One turn sends every row of this set to another row. A few are shown first. Where does it send the rows asked after them?
gitaf: 14  20  9  22  -48  3  2  -4  8  -14  -9  6  -4  -3  -4  11
dugi: 15  -6  9  35  -3  27  5  24  -17  37  9  -4  10  25  -35  -18
kufu: 1  -37  -1  21  -14  -8  -10  32  -20  -8  -2  6  -6  27  -55  -35
gor: -19  2  -29  25  -19  -34  48  -6  -8  -5  -43  -34  -9  7  -19  -29
Faba: -32  -18  -22  22  -25  -37  22  3  6  -23  -43  -46  -6  15  -21  -30
zaf: -1  11  4  40  -4  26  17  8  4  41  -6  -44  18  19  -11  -8
resa: -17  -4  -30  26  -21  -26  50  -2  9  -31  -40  -31  -5  16  -4  -28
Nep: -8  -5  10  40  -4  35  -9  16  -2  8  24  -17  6  48  -34  -30
zatuv: -38  -12  -14  38  -30  -30  35  -3  -4  -33  -33  -31  -15  34  -10  -37
goguk: -12  8  -13  40  -21  2  38  0  26  0  -28  -57  13  22  10  -14
kamam: 26  -11  2  37  -11  32  4  29  -1  16  24  -5  9  36  -31  -24
Neb: 10  6  2  47  -15  31  16  16  21  23  5  -44  19  32  -2  -11
duver: 13  33  -8  12  -43  -1  2  -15  16  -20  -3  -2  -8  -8  -20  -1
rur: 21  19  8  27  -59  -4  3  -2  7  -9  -4  6  -11  0  -9  7
Varub: -11  -21  3  29  -6  12  -2  20  -22  -17  11  15  -7  44  -45  -41
Sizer: 21  -23  -14  23  -12  3  15  26  -19  -13  10  21  -6  29  -47  -39
dut: -19  8  5  51  -15  24  5  3  17  14  8  -55  9  46  -12  -26
lem: -27  -5  -8  35  -20  -9  12  4  25  4  -30  -70  11  20  -7  -18
gezo: -17  16  -15  34  -11  -5  39  -7  8  18  -32  -60  9  10  -5  -15
soliv: 9  28  1  12  -40  3  2  -12  14  -19  -9  2  -3  -6  -10  8
Faziz: 5  -25  13  33  -8  22  -20  33  -2  18  11  -18  10  32  -41  -22
vel: -9  -8  8  39  -11  21  -10  19  18  25  -3  -56  20  29  -17  -13
Rif: -3  -16  -23  20  -17  -33  36  9  -31  -9  -26  5  -17  12  -43  -37
zeze: -1  -19  -29  16  -17  -25  38  11  -14  -38  -21  8  -13  19  -33  -41
ramas: -34  5  -7  49  -28  -7  27  -6  17  -7  -20  -62  -2  39  -1  -28
zibu: 22  28  -11  18  -54  -9  4  -13  13  -16  1  -2  -14  -4  -25  -5
mufe: -17  -34  -19  17  -23  -36  10  18  -16  -29  -28  -8  -14  20  -46  -40
Laz: -26  -25  -9  28  -19  -21  20  9  -22  -37  -17  8  -16  38  -33  -42
tofid: 13  -20  -4  26  -9  -3  16  23  -37  12  -2  20  -7  20  -49  -30
gatos: 24  21  0  27  -61  -11  3  -7  8  -12  2  1  -17  0  -21  -1

resa moves to -> goguk
tofid moves to -> Rif
Now these:
Faziz moves to -> kufu
zibu moves to -> duver
Nep moves to -> Varub

One turn sends every row of this set to another row. A few are shown first. Where does it send the rows asked after them?
bozim: 17  7  2  -34  -30  16  5  0  -9  8  -21  -21  -4  32  -6  -19  -4  -27  -9  -8  10
guv: -8  -13  31  -29  12  9  -17  -28  9  -28  -7  -4  -16  -19  12  -8  14  -9  6  -2  -14
Rom: -13  13  14  26  32  -26  10  16  8  8  34  -29  -3  15  36  -19  17  -25  -17  3  0
nosur: -20  16  32  15  22  -29  10  8  41  4  41  -19  6  -10  -2  -4  19  5  11  6  18
Lebu: 6  -30  7  -2  45  -16  17  3  21  20  26  1  -4  1  33  -7  15  -24  11  -10  28
rilim: -2  -14  1  -11  3  -20  32  3  14  3  24  16  -19  13  -52  11  -5  -10  11  7  0
pibet: 4  1  -12  -6  15  29  -2  -7  17  15  -6  40  9  -15  -9  12  -20  0  23  -14  -10
Norap: -4  12  -4  0  27  -14  44  9  -4  -6  5  -5  -20  27  11  10  -14  -10  18  -11  -29
fak: -14  -5  -14  -5  35  -40  11  -2  5  6  14  -1  -27  45  10  14  -26  -12  4  -24  -5
sil: -42  25  14  -7  -3  -17  -32  23  12  17  -16  -7  -17  29  32  0  -24  2  -11  1  14
Mifu: 3  -8  0  -3  -2  -12  14  -5  20  -1  31  -21  -19  7  -20  -21  11  -19  -64  1  8
lutif: -15  5  13  -27  -15  -15  10  -22  0  7  19  -42  24  29  -13  16  -30  -5  -17  -21  26
Dum: -29  7  16  -7  23  0  -31  -7  16  4  -16  -10  24  -4  29  3  -6  -13  3  -17  -35
fega: -22  3  11  14  12  29  -23  -16  0  24  -7  -8  10  -3  30  -23  4  -20  -22  33  8
rotan: 1  26  -13  21  -26  0  8  8  -31  -2  5  21  12  19  5  -13  16  -29  -14  -1  -3
das: -17  3  -5  -5  -3  -17  52  1  30  11  -3  11  3  4  -13  -19  -16  -9  -14  32  6
Mam: 5  7  12  12  -36  -13  -18  1  4  6  31  -21  -19  -3  25  -9  -21  -8  -39  12  40
rofem: 21  -11  -7  0  -24  -16  -9  11  1  22  47  -18  18  25  17  1  -33  -4  -17  -21  16
Vum: -29  2  -27  8  -7  -20  -24  14  -1  38  11  15  14  34  -10  9  -11  8  10  18  -22
tel: 16  -5  3  -27  -7  -10  11  -32  -13  34  -1  8  21  5  7  -14  15  -36  14  -7  26
nuge: 29  -16  -7  15  10  -31  -24  8  2  20  59  -14  -23  9  3  6  7  -6  14  -15  2
meke: -11  14  14  34  -13  -17  -38  -32  8  -17  -5  19  -4  14  -16  6  -7  20  -15  0  -5
foz: -13  -5  4  -9  -5  -40  9  23  29  22  26  -3  1  13  -17  -5  9  -5  29  39  -5
dif: -3  -14  12  -4  -2  -22  -60  3  0  -4  -6  2  11  8  1  0  22  -4  -13  -16  -25
kidi: -1  -1  19  26  -1  13  -4  21  -4  -1  17  1  -11  16  23  11  -44  -9  -17  -30  36
Bim: 2  -3  -6  13  -20  11  -31  -28  2  10  24  39  3  2  -23  -10  1  3  -11  22  13
rol: -1  1  -5  -19  23  14  -12  -27  25  2  38  18  -8  2  -8  8  -21  0  36  -6  -12
riti: -15  -8  7  7  -2  -20  10  7  -9  4  24  24  -13  9  50  23  35  -8  17  -15  15
denu: -13  -20  47  6  10  6  -12  -8  -8  -8  2  -5  -18  -11  -8  20  -23  -43  4  -24  -8
leka: -16  2  -9  19  -16  0  -7  7  -7  -15  11  50  -9  10  27  -8  1  19  -9  15  -10
gapu: 21  -13  -4  -21  -27  -1  4  -2  7  5  7  16  -32  -17  0  19  0  9  -19  -14  44
Nat: 1  10  21  11  23  2  -28  -31  26  7  28  -37  5  -25  -18  -1  8  -5  -13  -16  2
siles: 0  -2  -9  -36  -25  -19  -31  6  11  30  7  -36  9  -4  8  -7  26  -7  -19  -4  -10
fekud: -19  11  5  24  -6  -28  -21  -24  19  10  21  -1  -17  6  -2  35  -42  26  5  -7  28
mev: -8  4  0  -49  -25  -17  3  3  3  14  -12  -13  -4  21  9  28  -12  0  19  -40  8
pugu: -50  16  8  -9  4  18  -13  0  9  16  33  -5  15  13  18  -28  14  0  -31  27  -7
lupu: -27  -1  6  25  -16  -7  20  7  23  11  6  13  17  -22  26  14  -45  -27  -23  -1  13
Gusa: 0  -21  10  10  11  6  20  6  -13  -5  38  -10  -23  -1  -11  -6  16  -24  -38  23  17
Zet: -47  24  7  -6  -7  -27  16  0  4  4  1  -41  0  12  -30  13  -4  8  -22  8  -7
Teli: -7  7  27  -18  -29  -25  22  -11  2  -20  2  -3  -16  -38  -3  -9  -11  -21  -6  28  -6
Vono: -11  11  3  -15  -12  -22  1  3  4  15  -28  -24  -20  12  59  1  -23  -5  -15  1  8
ruron: 26  10  2  -19  -29  8  -30  -7  32  7  12  6  -33  -9  -17  -6  5  -4  -3  -17  29

meke moves to -> rofem
Zet moves to -> Vum
Now these:
pibet moves to -> gapu
denu moves to -> tel
sil moves to -> fak
guv moves to -> bozim
rilim moves to -> Bim

One turn sends every row of this set to another row. A few are shown first. Where does it send the rows asked after them?
lagi: 8  -15  -21  -14  4  39  0  -26  -22  -12  23  -15  16  -23  6  17
Fabe: 2  -11  1  -24  -29  8  34  16  -66  5  0  1  27  8  -8  5
Vulur: 31  25  14  -15  37  2  -1  14  -23  -45  39  -15  -13  4  7  8
pur: -11  -4  -3  -29  -13  -4  52  -3  -27  5  29  -1  35  -11  0  20
mefor: 40  -20  13  -44  -20  -2  14  28  -7  -14  4  -28  -5  21  -17  18
bufog: 28  -5  25  9  -35  13  43  -1  -34  -33  34  -6  -6  27  33  22
sorev: 27  1  -26  -11  -2  17  13  -17  -59  0  3  -25  -20  10  -24  39
veg: 5  -10  -7  -12  5  1  27  8  -19  10  50  -9  13  -7  43  52
kez: 17  -6  39  -25  22  -8  -18  -17  -34  -30  37  -6  25  -14  11  3
pif: 31  10  23  21  -16  31  21  -9  -37  -37  32  -18  -13  4  30  9
regup: 32  7  7  -25  5  17  50  33  -52  6  47  5  4  -9  28  34
gid: 34  4  -5  -37  23  7  -23  -6  -26  -3  18  -15  -32  -1  -4  51
vif: 14  11  63  -15  6  5  39  -23  -47  -2  6  -11  12  24  22  28
Tofo: 17  3  26  -26  10  3  10  25  -45  -43  32  -22  22  27  42  -2
Peke: 14  16  7  25  -11  17  13  -3  -40  -39  8  -9  -28  2  1  10
ler: 20  -9  35  -36  20  -7  -14  -21  -31  -19  40  9  22  -11  16  -5
rok: -1  -26  -3  -54  -16  -10  17  -9  -41  -6  3  -3  -1  34  -18  3
zatot: -13  16  -32  -22  -9  17  15  3  -32  -9  9  -9  12  1  -11  52
gosez: 22  -13  28  -63  0  30  25  25  -44  9  14  -18  21  -7  25  31
Zumi: 20  -14  8  -21  19  -23  2  -3  -16  -44  -2  -8  -16  11  -17  12
Sozof: 28  28  38  -34  -7  37  39  -4  -32  -5  4  10  -1  37  -2  45
folem: 29  1  -4  -28  26  12  -30  0  -29  8  16  -15  -26  2  -6  45
doro: 25  -10  5  2  16  -14  23  -17  -54  -31  48  25  9  20  31  38
rud: 10  27  10  -42  22  -3  25  -2  -55  -35  51  0  6  38  30  41
Konof: 11  32  12  -39  21  -8  20  2  -53  -14  52  1  9  38  28  51
bimug: 19  -11  33  -26  0  46  8  1  -30  0  -17  19  -11  18  9  18
vamo: 27  9  -2  -29  22  -1  -21  0  -24  -3  22  -23  -34  1  -17  43
mep: 5  -10  -7  -60  -10  2  17  -18  -43  -3  5  6  3  38  -24  9
Sapo: 26  -11  20  -65  -8  32  21  38  -37  4  27  -21  12  2  27  26
fave: 25  -3  21  -66  -8  24  20  26  -44  14  19  -27  15  -10  24  26
ketuv: 24  -5  4  -49  -6  2  46  19  -40  -24  21  -42  -7  44  21  19
bikin: 5  -13  -2  -59  -20  -8  8  -21  -46  -9  -1  -1  8  35  -19  13
Zom: 6  -4  -25  -3  -1  7  5  -30  -21  -13  59  6  16  22  22  22
zibe: 13  7  23  -10  17  18  11  -27  -33  9  13  14  -37  35  6  -5
melaf: 21  22  50  5  10  10  -2  -1  -34  21  24  -9  -14  25  24  23
Tado: 18  -10  34  -26  28  -9  -8  -30  -38  -12  41  0  23  -6  14  -6
sapiv: 16  1  16  6  -28  11  34  9  -27  -26  0  5  -21  -5  -12  6
livap: 53  -15  11  3  -1  17  -17  -22  -31  -12  38  -4  15  -16  -3  19
muka: 3  28  4  -46  18  -12  19  3  -60  -19  46  4  -1  35  35  43
vuse: 27  -8  19  -2  -34  10  56  17  -25  -19  10  -2  -25  9  16  33

ler moves to -> bikin
kez moves to -> rok
Now these:
zibe moves to -> Sozof
lagi moves to -> pur
ketuv moves to -> Vulur
sapiv moves to -> bufog
folem moves to -> gosez
regup moves to -> livap

One turn sends every row of this set to another row. A few are shown first. Where does it send the rows asked after them?
vafuf: -39  -15  36  -41  20  4  -28  -17  -10  13  -25  13  2  -21
tiv: -40  -13  34  -40  21  5  -29  -18  -10  13  -25  12  1  -19
luf: 9  37  -21  -4  10  0  8  11  -9  16  28  -10  7  6
dobe: -10  19  0  6  33  -15  5  30  0  36  41  -16  -18  0
golam: -39  -16  35  -42  21  1  -28  -16  -9  14  -24  12  2  -20
non: -37  -10  38  -39  24  -2  -34  -11  -9  12  -22  9  3  -32
gat: 9  8  15  8  17  -1  4  18  9  32  19  -17  -4  39
Zitep: -38  -8  37  -37  24  2  -36  -12  -12  11  -24  9  1  -31
zuko: -42  -2  38  -36  9  6  -23  -19  -16  14  -26  16  4  -17
kur: -10  18  -5  4  36  -15  2  35  -1  34  36  -21  -17  3
Lugi: -40  -14  34  -41  21  4  -30  -17  -10  13  -26  12  1  -19
dab: -39  -15  39  -30  12  1  -31  -18  -17  13  -29  2  -7  -22
kosez: -12  21  -5  8  36  -10  -2  32  -3  34  33  -21  -20  5
Ponad: -40  -15  33  -42  21  3  -29  -16  -10  13  -25  12  2  -18
poma: 8  33  -25  -9  13  -6  7  15  -10  14  27  -13  10  6
fuz: -10  24  0  12  33  -6  1  29  -2  35  36  -18  -23  3
vap: -36  -9  40  -37  21  0  -33  -13  -10  12  -21  11  2  -32
Zotog: 7  5  8  4  23  -6  0  25  7  28  16  -24  -2  42
Lipan: -42  -12  33  -46  14  -9  -22  -10  -14  11  -24  13  12  -18
zuzes: 9  33  -20  -6  9  -3  12  11  -8  17  30  -10  9  4
boru: 13  -7  -1  18  8  -20  1  35  1  14  11  -21  18  -2
Vub: 9  3  11  2  20  -10  4  25  9  30  20  -21  1  39
romi: 11  12  -13  -22  -5  -12  -2  28  3  24  33  -16  -26  0
Veti: 10  24  -12  -12  -6  3  -8  22  0  24  28  -14  -35  3
bof: 10  15  -20  -22  0  -10  -10  31  0  18  28  -21  -28  5
mafo: -41  -19  34  -33  16  -3  -33  -14  -17  11  -29  -1  -4  -22
giv: 17  -2  9  27  -1  -11  6  26  4  19  16  -14  14  -6
nabo: 9  32  -22  -9  10  -6  11  14  -7  15  29  -11  12  5
Fuzo: -9  23  2  12  31  -10  4  28  1  37  39  -14  -20  0
kalaf: 10  -1  -9  21  14  -10  -11  36  -6  7  2  -27  12  5
dulak: -37  -10  37  -39  23  -1  -36  -10  -10  10  -23  8  3  -30
kel: -42  -7  39  -40  8  -3  -18  -16  -13  14  -22  18  9  -22
Zas: 8  22  -20  -15  -1  0  -13  27  -3  19  24  -19  -33  6
bogu: 7  36  -25  -6  13  -1  6  13  -10  13  26  -13  7  7
fego: 10  8  -3  34  9  3  -11  28  -8  10  -1  -24  4  5
Bav: -38  -21  40  -36  12  -6  -26  -15  -13  14  -24  4  -2  -26
mizu: -44  -2  31  -37  14  5  -31  -15  -19  9  -30  12  3  -13
Kub: -40  -22  36  -36  16  -7  -29  -12  -15  11  -27  0  -1  -23
teraf: 12  19  -9  -15  -9  -5  -1  23  3  27  34  -12  -30  0
kun: 9  5  16  4  17  -6  6  20  11  33  22  -18  -1  38
Lupof: 14  8  8  36  -1  2  -1  20  -1  17  8  -15  5  -3
dosu: -39  -17  41  -31  10  0  -27  -19  -13  14  -26  5  -4  -27
movu: 8  10  11  8  22  -1  -1  20  6  29  15  -21  -5  42
gige: -36  -6  39  -34  22  3  -34  -12  -11  12  -22  10  0  -31
vavug: -45  -8  29  -44  17  -3  -28  -10  -20  8  -28  9  7  -13

Lugi moves to -> tiv
movu moves to -> gat
Now these:
Veti moves to -> teraf
Bav moves to -> Kub
zuko moves to -> kel
nabo moves to -> poma
kalaf moves to -> fego
kur moves to -> kosez

